(in the rows, 128 means zero)
Each path below is one point turned by a fixed rotation once a step. After each direction that follows a path, write how fast that rotation turns it, in degrees a step (0 if it stays still).
Each turn is a multiple of 5 degrees from 10 to 175, or 0.
Each row of a path follows its step; steps can be skipped.

step 0: [129 125 137 141 123 133 115 133 123 125 111 129 130 131 120 122 134 122
 127 133 135 127 130 138 122 134 125 131 132 139 116 122 131 131]
step 2: [135 132 134 122 127 136 137 139 131 125 125 135 121 141 124 127 134 135
 112 126 124 130 124 122 122 130 117 138 126 116 129 124 135 124]
step 3: [130 124 133 131 120 117 128 134 122 120 130 123 117 128 122 124 117 120
 139 127 127 133 120 144 129 120 125 130 134 124 129 124 143 133]
step 4: [129 120 142 119 126 128 139 115 134 134 133 127 128 128 123 124 123 119
 129 143 131 125 133 131 117 137 126 131 129 130 135 120 118 129]
step 6: [136 124 129 129 119 121 125 134 113 133 140 134 127 129 124 125 131 128
 130 131 134 120 128 122 134 114 123 132 144 119 129 130 118 130]
step 7: [124 132 122 123 131 129 128 121 124 131 131 129 120 134 133 116 108 116
 127 133 129 125 126 118 118 136 126 117 130 132 124 135 128 135]
step 10: [129 124 132 120 140 134 130 133 127 113 133 136 118 129 126 136 123 128
 121 126 135 135 123 109 135 137 117 131 129 127 126 134 130 126]
step 11: [127 132 130 125 134 130 116 130 123 130 126 119 120 121 117 127 132 116
 135 119 140 130 115 143 125 129 130 129 128 137 120 126 133 129]
step 15: [132 124 133 134 130 135 127 120 134 133 128 121 129 139 123 119 114 122
 134 140 128 123 138 127 121 133 127 134 123 140 132 128 140 132]
Speeds:
[125 128 129 128 127 126 129 130 125 129 125 130 129 124 127 126 132 129
 131 129 132 126 125 132 131 124 127 126 128 129 131 129 129 130]
135
[126 130 123 125 129 125 124 126 133 126 125 126 129 128 129 127 127 125
 130 127 126 129 127 129 127 126 126 126 131 125 129 130 130 128]
170

step 0: [119 125 123 135 129 119 124 123 131 133 123 121 136 128 140 121 133 124
 133 126 121 123 134 119 121 120 129 136 117 136 131 135 132 131]
step 2: [115 127 131 124 126 129 127 124 125 131 119 128 119 125 126 128 139 124
 124 129 127 107 131 126 135 128 128 131 133 131 117 139 130 129]
step 4: [119 121 124 123 136 126 134 127 116 129 133 122 126 134 132 134 131 122
 122 136 122 133 116 128 129 137 119 115 133 132 123 137 123 126]
step 6: [127 126 123 128 128 135 128 123 122 126 138 127 128 115 119 124 131 126
 142 130 122 137 136 121 130 125 124 110 124 133 132 131 132 133]
step 9: [115 129 133 125 128 124 141 130 128 118 119 136 137 129 122 119 125 119
 130 122 134 134 123 131 132 117 123 132 125 126 125 130 123 121]
step 10: [122 126 131 129 119 126 122 130 119 123 136 132 136 131 126 133 116 117
 128 122 136 134 126 128 133 122 119 136 131 119 128 133 126 115]
step 13: [127 118 118 137 133 130 128 132 116 125 119 129 128 123 124 120 123 138
 114 129 124 120 138 123 134 130 132 124 133 125 135 125 124 124]
step 14: [129 126 123 127 128 134 134 132 130 122 114 130 131 134 132 125 130 130
 121 118 133 127 143 124 130 140 138 123 134 116 134 134 128 129]
step 15: [127 129 127 111 136 124 127 127 129 113 124 125 140 128 130 134 131 131
 128 122 133 123 132 122 129 135 131 117 136 125 139 130 121 125]
Speeds:
[125 129 128 126 131 130 130 128 127 130 129 125 123 129 131 129 130 127
 131 130 128 126 128 129 128 126 127 129 130 124 134 127 129 131]
25
[128 128 132 128 130 125 130 125 128 127 132 130 127 126 131 124 127 127
 128 127 129 127 129 128 127 125 126 132 123 125 127 126 131 124]
35
[129 129 131 130 133 129 129 128 131 129 125 130 132 125 130 132 129 126
 131 129 130 128 131 126 125 124 131 126 129 130 130 129 127 126]
45
[129 126 128 129 127 131 127 130 127 127 127 127 129 129 124 125 126 127
 129 127 129 128 131 135 124 127 127 128 130 126 132 126 126 123]
20
[127 125 130 129 125 128 127 126 132 128 125 125 130 129 126 128 124 125
 131 131 130 130 126 126 131 126 126 131 125 128 129 125 127 131]
35
[130 129 129 126 130 124 129 131 127 127 129 126 135 132 128 131 128 125
 129 127 127 131 127 128 128 130 123 129 128 126 130 132 129 129]
65

step 0: [139 144 137 132 127 121 138 126 138 133 121 121 117 118 136 124 132 123
 129 118 135 122 126 129 116 132 129 121 136 123 121 123 126 128]
step 1: [128 139 120 136 133 129 132 126 121 127 136 123 123 128 142 127 141 123
 141 128 123 131 128 132 128 137 134 124 134 124 109 137 130 124]
step 2: [121 125 114 133 128 134 125 126 129 122 126 125 112 136 139 126 128 129
 128 148 131 127 129 136 123 135 141 136 128 128 121 121 122 123]
step 3: [138 120 122 134 114 125 132 130 128 120 115 144 123 133 126 129 124 139
 135 129 130 122 124 141 118 136 136 130 125 123 130 133 122 124]
step 4: [140 120 120 127 133 129 140 131 126 124 122 130 124 123 127 124 136 134
 136 126 128 125 124 128 127 147 118 141 129 133 137 136 133 140]
step 6: [138 124 135 123 131 117 129 128 148 137 128 131 121 129 131 130 126 119
 138 124 119 122 121 126 123 124 130 140 130 123 115 119 126 126]
step 8: [132 132 114 125 126 146 128 123 136 133 126 110 120 132 117 128 132 123
 128 136 129 127 129 140 128 128 133 131 125 120 131 132 116 126]
step 10: [134 132 125 136 138 123 121 132 124 121 136 128 129 122 126 131 131 126
 135 134 127 110 113 128 127 144 124 131 122 119 139 126 134 135]
step 12: [127 130 129 119 127 123 133 126 135 140 125 123 118 133 136 117 124 126
 143 121 131 117 116 127 126 133 137 117 135 130 115 136 132 129]
Speeds:
[126 124 128 129 128 126 126 128 129 129 125 128 128 127 129 125 128 130
 125 128 121 126 133 131 126 130 129 127 130 127 127 131 131 131]
35
[129 132 129 126 128 126 124 129 133 129 126 131 130 126 129 127 127 129
 130 128 130 129 130 124 130 132 128 129 127 129 131 129 133 131]
60
[130 126 130 128 127 132 129 128 127 127 126 130 130 129 133 128 123 126
 131 128 126 125 128 129 128 126 130 129 131 126 135 126 127 127]
90
[128 128 127 129 128 129 132 128 125 128 127 133 125 134 129 124 126 130
 129 127 127 129 129 128 129 131 128 129 126 133 126 125 131 128]
35

step 0: [133 127 137 131 137 134 119 127 125 145 126 112 127 137 132 128 130 123
 126 130 135 126 125 117 129 126 138 120 130 134 133 132 133 126]
step 2: [128 122 120 134 120 132 128 122 134 131 129 123 111 130 129 134 122 124
 128 125 128 119 132 115 130 124 133 130 136 139 132 144 130 126]
step 3: [127 132 124 126 127 132 137 120 134 128 121 122 119 130 129 125 123 123
 126 139 133 127 133 113 139 132 130 139 123 136 142 129 127 120]
step 4: [116 135 120 137 129 125 127 114 128 128 120 126 119 123 132 135 134 128
 123 133 137 132 134 109 123 128 127 130 123 123 127 127 131 122]
step 6: [127 130 123 135 138 128 124 123 143 119 121 135 125 127 133 129 123 131
 134 133 120 135 130 121 138 124 122 130 138 118 130 125 133 116]
step 8: [130 128 140 133 135 128 139 127 136 123 116 132 135 130 142 120 120 131
 131 134 129 140 129 119 128 133 128 127 121 128 134 129 120 127]
step 9: [127 128 131 137 137 122 127 123 137 130 119 138 131 135 133 135 129 133
 129 135 133 136 130 121 114 128 136 113 131 121 125 127 120 133]
step 13: [129 132 132 132 132 133 133 138 126 137 124 130 127 130 133 122 118 127
 117 141 141 127 140 127 130 133 138 132 121 128 131 119 128 119]
step 14: [128 126 122 134 130 126 124 131 122 135 133 134 122 121 129 136 120 131
 117 132 140 128 138 120 117 121 134 123 133 124 118 122 130 118]
Speeds:
[127 127 126 127 132 132 130 129 127 127 127 127 123 126 127 128 126 126
 128 124 129 128 124 131 128 124 130 125 131 123 129 127 127 127]
80
[130 130 128 129 129 126 127 134 130 125 127 129 130 130 131 129 129 127
 126 130 126 131 124 132 123 131 130 129 128 127 127 130 125 128]
25
[125 127 132 129 126 135 130 129 127 129 130 124 130 129 127 126 127 129
 127 130 125 129 124 127 127 129 129 129 130 133 129 127 130 128]
145
[125 129 130 131 128 127 123 129 127 125 127 131 124 125 127 129 130 127
 123 127 127 127 128 129 132 131 129 129 128 130 130 123 127 127]
45

step 0: [133 124 134 133 129 112 127 132 123 132 131 137 130 119 136 135 133 127
 130 128 124 136 127 124 130 134 126 106 135 127 126 118 136 133]
step 1: [135 132 115 118 125 121 132 125 129 122 132 135 125 117 122 118 132 129
 142 122 133 121 127 129 126 126 134 115 129 118 130 118 120 125]
step 6: [120 132 129 136 131 137 133 140 127 124 120 137 123 133 135 133 122 117
 134 133 130 139 133 130 127 136 129 119 113 131 116 133 134 135]
step 7: [131 129 130 127 130 125 125 126 134 126 116 131 115 134 121 138 123 124
 133 117 133 119 126 126 136 122 121 128 109 120 124 133 115 129]
step 8: [136 120 123 122 138 128 113 128 140 125 126 117 135 133 132 133 118 128
 125 132 128 131 121 137 121 124 130 136 112 133 132 128 126 129]
step 9: [125 128 131 132 119 140 127 137 130 138 124 113 125 128 120 121 114 137
 122 136 124 137 122 133 133 133 122 122 122 132 129 131 127 136]
step 10: [134 119 141 127 120 120 130 128 123 124 126 122 128 124 123 126 116 131
 124 123 128 127 116 119 133 118 111 134 134 132 130 136 125 119]
step 11: [132 119 136 135 130 128 120 121 125 128 130 119 143 120 138 113 135 126
 134 134 133 134 125 137 125 119 118 136 133 124 129 120 131 130]
step 12: [121 124 139 129 118 129 132 127 129 140 130 138 130 122 127 111 118 119
 128 128 131 137 131 127 128 127 136 121 140 121 126 129 128 140]
Speeds:
[131 125 128 131 128 127 128 130 129 128 128 124 124 124 126 128 129 126
 127 125 129 128 122 128 126 129 128 127 124 132 130 127 129 132]
35
[125 128 133 131 126 129 125 127 125 123 128 128 126 125 133 125 130 127
 127 128 128 128 129 128 128 130 126 128 131 131 127 129 127 126]
60

step 0: [121 130 122 121 131 129 128 129 118 142 135 121 119 139 126 119 124 135
 122 130 131 119 129 124 133 139 121 131 129 119 133 130 134 125]
step 2: [114 120 129 137 125 123 121 129 130 140 125 127 123 134 122 123 123 124
 136 125 124 122 130 121 115 125 128 121 131 130 129 120 124 117]
step 4: [118 126 132 135 130 129 129 132 131 125 128 146 120 123 131 126 121 132
 127 134 127 138 128 134 127 122 134 121 140 125 133 126 114 131]
step 5: [133 122 135 142 125 130 125 120 121 131 127 123 124 121 130 122 129 123
 141 132 125 138 128 130 119 121 125 128 120 128 126 119 139 121]
step 6: [136 128 132 131 134 122 123 135 120 126 135 142 128 127 127 124 119 132
 122 134 140 128 129 131 137 129 123 144 130 139 130 125 128 130]
step 9: [126 125 140 117 128 122 129 130 125 116 127 128 132 134 131 132 130 123
 120 133 134 118 122 119 129 127 133 148 127 134 128 130 127 122]
step 11: [130 123 124 133 127 133 129 130 130 122 118 127 130 132 123 123 141 128
 127 134 125 134 131 111 120 123 131 132 120 130 119 143 127 132]
step 12: [128 134 135 124 126 111 126 135 128 123 138 128 131 123 125 136 131 114
 125 135 118 123 123 123 129 130 121 125 127 135 126 127 120 124]
step 15: [127 141 125 127 140 115 122 121 124 127 123 117 138 117 132 129 119 118
 128 125 122 120 126 128 123 123 127 131 128 131 129 121 125 131]
Speeds:
[126 128 131 126 131 129 128 126 129 133 130 130 128 127 125 128 127 126
 121 127 127 127 124 129 132 128 128 130 126 127 126 126 129 129]
115

step 0: [117 117 129 128 132 127 129 128 129 131 128 124 123 123 142 135 125 119
 122 128 126 120 128 129 126 135 126 146 137 139 126 130 116 127]
step 2: [124 143 137 124 124 117 123 123 137 142 127 118 133 129 134 126 132 125
 132 120 124 125 136 121 130 130 123 127 117 128 120 132 136 122]
step 4: [135 117 128 127 126 118 137 126 115 127 123 134 125 119 126 130 126 123
 124 118 117 136 130 126 136 128 129 120 121 125 137 136 137 137]
step 6: [130 128 139 129 123 127 118 128 117 125 128 130 131 135 114 122 127 126
 141 126 134 136 122 133 119 134 137 131 131 137 127 132 114 135]
step 8: [133 123 117 113 138 128 126 128 142 129 129 136 126 139 127 122 130 118
 126 133 122 125 128 134 136 130 121 132 130 132 119 130 119 128]
step 11: [129 116 129 122 125 115 126 119 130 138 128 132 124 133 133 131 113 126
 125 136 126 126 128 119 133 120 121 137 139 116 129 123 126 124]
step 13: [123 132 142 131 126 127 126 127 126 138 130 123 122 123 132 141 137 125
 122 133 132 125 141 124 127 127 126 120 122 136 135 140 116 131]
step 14: [136 117 136 130 123 127 120 126 132 130 127 124 125 131 129 122 123 131
 128 138 120 131 131 132 126 126 146 133 117 115 137 130 122 139]
step 15: [137 134 128 130 138 122 128 129 136 127 122 120 129 127 119 125 131 122
 133 120 135 132 124 132 136 134 130 130 129 119 133 147 141 134]
Speeds:
[125 131 126 127 127 127 128 134 128 128 128 126 127 132 128 129 128 124
 123 129 129 127 132 127 129 124 128 131 128 128 126 131 125 127]
135
[127 128 123 131 133 131 123 127 130 125 128 127 130 126 126 129 130 125
 131 128 127 129 128 129 130 127 132 129 131 130 126 127 126 130]
40
[134 129 129 134 127 128 127 129 127 129 129 130 126 130 130 128 128 126
 129 126 129 132 132 128 126 126 128 125 128 126 131 130 126 132]
40
[130 125 129 129 127 127 126 129 129 132 127 128 127 131 126 127 130 127
 129 124 130 126 125 130 129 123 128 133 132 128 131 127 133 126]
90
[127 126 125 129 129 126 128 131 126 124 127 124 128 128 126 125 125 128
 126 125 133 131 124 125 126 130 128 129 126 127 130 126 127 131]
130

step 2: [130 131 122 134 119 125 136 121 128 139 127 122 135 131 134 128 127 111
 126 127 118 127 131 122 136 124 131 133 127 117 125 132 126 131]
step 5: [129 138 119 128 130 124 128 121 125 136 116 133 126 125 140 118 120 130
 122 122 135 132 136 121 131 137 134 134 124 131 132 124 122 128]
step 6: [129 106 130 126 129 130 128 126 125 124 135 112 124 135 129 128 132 126
 127 129 133 124 127 126 130 129 117 132 123 133 125 121 133 124]
step 7: [126 140 127 119 119 126 119 130 132 133 129 120 130 118 122 137 127 123
 131 132 116 131 128 131 135 121 131 121 127 115 133 126 126 133]
step 9: [127 126 124 120 126 128 130 125 128 111 131 134 126 140 122 126 126 139
 138 130 125 129 131 133 124 142 125 135 125 125 129 123 129 123]
step 11: [129 116 134 124 126 139 136 126 130 140 132 120 130 127 136 130 135 122
 131 130 131 129 120 126 123 132 134 118 130 132 131 125 125 113]
step 12: [123 132 139 128 122 119 120 137 125 120 138 130 126 129 126 128 137 135
 128 128 116 131 133 139 125 119 125 128 120 123 132 133 125 132]
step 13: [123 136 127 140 134 133 130 122 126 132 114 138 131 130 125 129 124 129
 134 126 132 137 117 129 133 128 132 135 136 127 124 132 137 136]
step 14: [138 125 114 126 126 133 135 135 123 123 139 134 129 136 134 119 121 126
 128 129 133 118 128 127 122 134 123 123 129 129 123 128 123 119]
Speeds:
[133 126 124 129 127 125 130 128 126 131 129 125 132 130 127 128 124 126
 131 128 128 129 128 129 130 130 123 127 127 129 128 126 131 130]
90
[129 133 125 126 132 129 129 130 130 129 128 131 130 130 126 129 126 129
 128 131 124 124 127 128 126 128 127 132 129 130 124 131 131 126]
70

step 2: [128 126 115 133 118 125 119 131 126 139 129 124 125 126 135 132 133 129
 141 123 133 124 135 138 126 136 131 124 133 129 134 113 130 123]
step 3: [118 133 123 130 123 125 120 129 138 139 138 123 119 129 133 135 131 130
 139 120 126 132 130 133 127 124 120 114 132 132 133 130 130 128]
step 5: [129 123 137 121 129 130 121 125 128 133 134 114 129 127 127 122 117 133
 131 132 132 131 133 118 146 128 130 130 128 121 134 126 130 139]
step 6: [136 119 134 123 131 135 127 128 118 134 133 119 127 125 113 126 127 134
 136 116 133 122 129 124 139 132 134 128 130 130 131 115 128 127]
step 7: [121 123 143 134 133 133 131 130 123 136 134 130 124 125 124 129 125 129
 135 113 127 127 123 119 128 132 128 120 134 144 126 122 126 125]
step 9: [113 123 133 124 127 128 136 121 134 138 122 128 138 126 137 115 125 134
 135 131 137 133 136 120 122 127 124 133 128 125 127 126 135 127]
step 12: [123 133 133 141 128 125 132 122 128 127 116 119 120 129 123 131 123 119
 130 127 129 133 123 134 127 141 133 118 129 116 127 119 132 132]
step 14: [127 137 140 119 131 128 129 128 136 137 121 129 128 128 123 134 131 130
 131 128 132 122 118 134 140 119 126 130 120 121 129 124 137 113]
step 15: [135 130 142 129 121 135 129 123 134 139 122 131 127 124 133 142 127 133
 121 126 127 121 124 122 138 125 122 133 117 131 127 129 137 131]
Speeds:
[129 124 126 126 130 129 133 127 127 127 130 134 127 125 128 127 124 128
 129 129 129 131 127 126 123 130 126 129 129 127 128 127 129 127]
35
[124 130 128 129 130 125 127 126 125 125 128 129 129 127 132 130 129 131
 133 125 126 130 124 129 129 130 126 131 129 127 129 130 128 125]
70
[128 124 131 126 127 124 132 129 127 127 129 129 126 127 130 126 130 128
 126 127 126 127 126 129 132 127 132 130 128 132 126 127 133 128]
45
[132 128 135 126 131 128 127 128 127 125 128 130 129 127 125 129 124 126
 129 125 130 124 126 127 129 126 128 126 128 126 131 130 128 128]
45
[133 127 126 127 131 128 131 126 129 126 127 126 129 126 127 130 129 129
 131 128 128 125 130 135 127 129 130 129 127 126 123 125 127 127]
175

step 3: [138 138 122 131 111 125 128 127 131 129 117 125 130 135 124 123 133 139
 138 124 138 131 130 120 121 130 131 118 117 137 128 129 125 133]
step 4: [126 126 122 126 120 118 123 136 127 132 113 136 135 138 143 129 137 131
 139 122 132 121 129 115 131 132 133 126 132 131 126 123 123 131]
step 6: [121 138 131 133 124 112 118 127 133 136 135 133 127 132 135 117 129 126
 144 123 124 128 125 135 120 130 124 128 131 116 122 128 124 124]
step 7: [130 143 133 126 119 126 115 124 135 133 129 122 114 124 122 116 133 123
 140 124 127 125 131 131 130 132 134 123 125 134 132 132 115 136]
step 8: [115 139 133 121 122 129 118 136 137 131 127 127 123 125 134 127 125 135
 134 136 132 115 138 115 126 134 132 121 130 126 126 121 120 131]
step 11: [133 127 132 126 112 124 120 132 134 130 115 124 126 134 132 120 126 133
 138 121 131 131 125 138 138 126 127 136 135 140 130 133 119 121]
step 13: [131 136 135 132 126 122 123 125 135 131 126 120 118 135 123 119 133 130
 132 108 127 127 134 125 129 131 132 116 133 124 112 129 124 134]
step 14: [118 140 132 136 126 125 119 127 133 133 125 125 118 127 128 136 142 130
 138 128 128 120 126 112 124 122 123 125 128 130 117 129 119 128]
step 15: [127 139 133 129 118 118 124 143 132 127 125 116 122 133 127 133 124 135
 140 126 128 130 130 120 122 136 128 140 126 142 122 132 129 132]
Speeds:
[127 134 130 129 129 129 129 129 129 129 129 129 129 128 126 128 125 126
 123 130 127 130 129 123 125 127 130 125 129 131 126 129 124 130]
60
[128 130 130 130 128 129 125 133 126 130 130 126 128 121 126 127 126 128
 128 130 132 127 130 127 129 128 126 128 130 128 133 126 131 128]
45

step 1: [132 134 123 132 137 118 141 119 118 117 126 123 135 126 134 123 132 117
 136 119 139 131 131 129 136 135 126 134 127 122 132 139 132 131]
step 2: [133 132 133 130 115 117 138 118 120 134 124 129 138 122 135 135 132 123
 132 129 130 123 123 131 128 134 143 139 127 128 128 140 120 130]
step 3: [129 120 136 118 127 116 129 117 135 131 128 131 137 128 134 128 139 130
 129 124 132 128 128 129 128 144 129 127 121 116 134 131 120 112]
step 4: [131 137 134 109 138 120 139 124 128 139 131 123 125 131 126 130 138 139
 127 124 120 132 125 142 120 131 128 131 125 126 132 135 127 129]
step 5: [133 130 131 123 138 121 123 127 118 123 140 127 125 135 136 127 127 129
 141 117 119 140 126 134 130 128 130 135 109 128 127 135 126 123]
step 8: [141 138 122 128 125 115 131 136 140 141 134 130 130 135 129 122 142 128
 139 123 130 131 124 132 129 118 124 125 137 134 131 132 132 129]
step 11: [127 138 137 132 131 117 132 134 135 130 129 132 127 113 132 125 135 130
 130 123 135 124 119 126 137 140 139 135 125 126 125 118 125 115]
step 13: [126 135 141 123 121 135 121 128 131 128 131 134 116 124 126 126 136 128
 137 118 113 124 134 139 129 133 140 133 114 130 133 131 128 129]
step 14: [124 122 132 120 129 129 118 129 130 119 137 118 130 122 125 117 135 130
 135 116 129 136 134 140 130 121 141 131 129 116 132 129 135 126]
Speeds:
[130 129 127 126 127 126 127 125 135 128 124 130 126 131 125 126 131 130
 129 131 126 127 130 127 126 128 127 125 125 129 129 127 126 130]
80
[125 125 128 128 131 125 128 131 128 128 128 128 129 127 125 132 132 129
 127 128 129 123 126 126 125 124 130 127 128 124 131 126 129 125]
95
[126 127 127 132 121 131 125 128 126 129 126 130 128 132 128 131 128 128
 127 129 128 128 129 130 127 129 131 128 124 124 130 130 129 126]
100
[125 133 126 127 129 129 130 127 124 128 125 127 128 127 125 131 129 128
 126 125 128 125 133 130 125 128 124 129 127 129 125 131 127 128]
130
[124 129 133 127 131 129 127 127 128 131 128 131 130 126 127 125 126 130
 125 128 128 130 124 131 128 128 129 125 122 129 126 130 127 127]
45
[126 128 128 125 127 130 129 124 129 125 128 128 122 128 129 130 128 132
 129 127 126 130 124 129 126 130 128 132 129 129 128 127 126 123]
45
[127 131 121 133 127 128 129 128 130 129 132 130 125 127 130 125 127 129
 127 129 131 128 125 126 126 126 126 125 128 130 128 130 129 127]
35
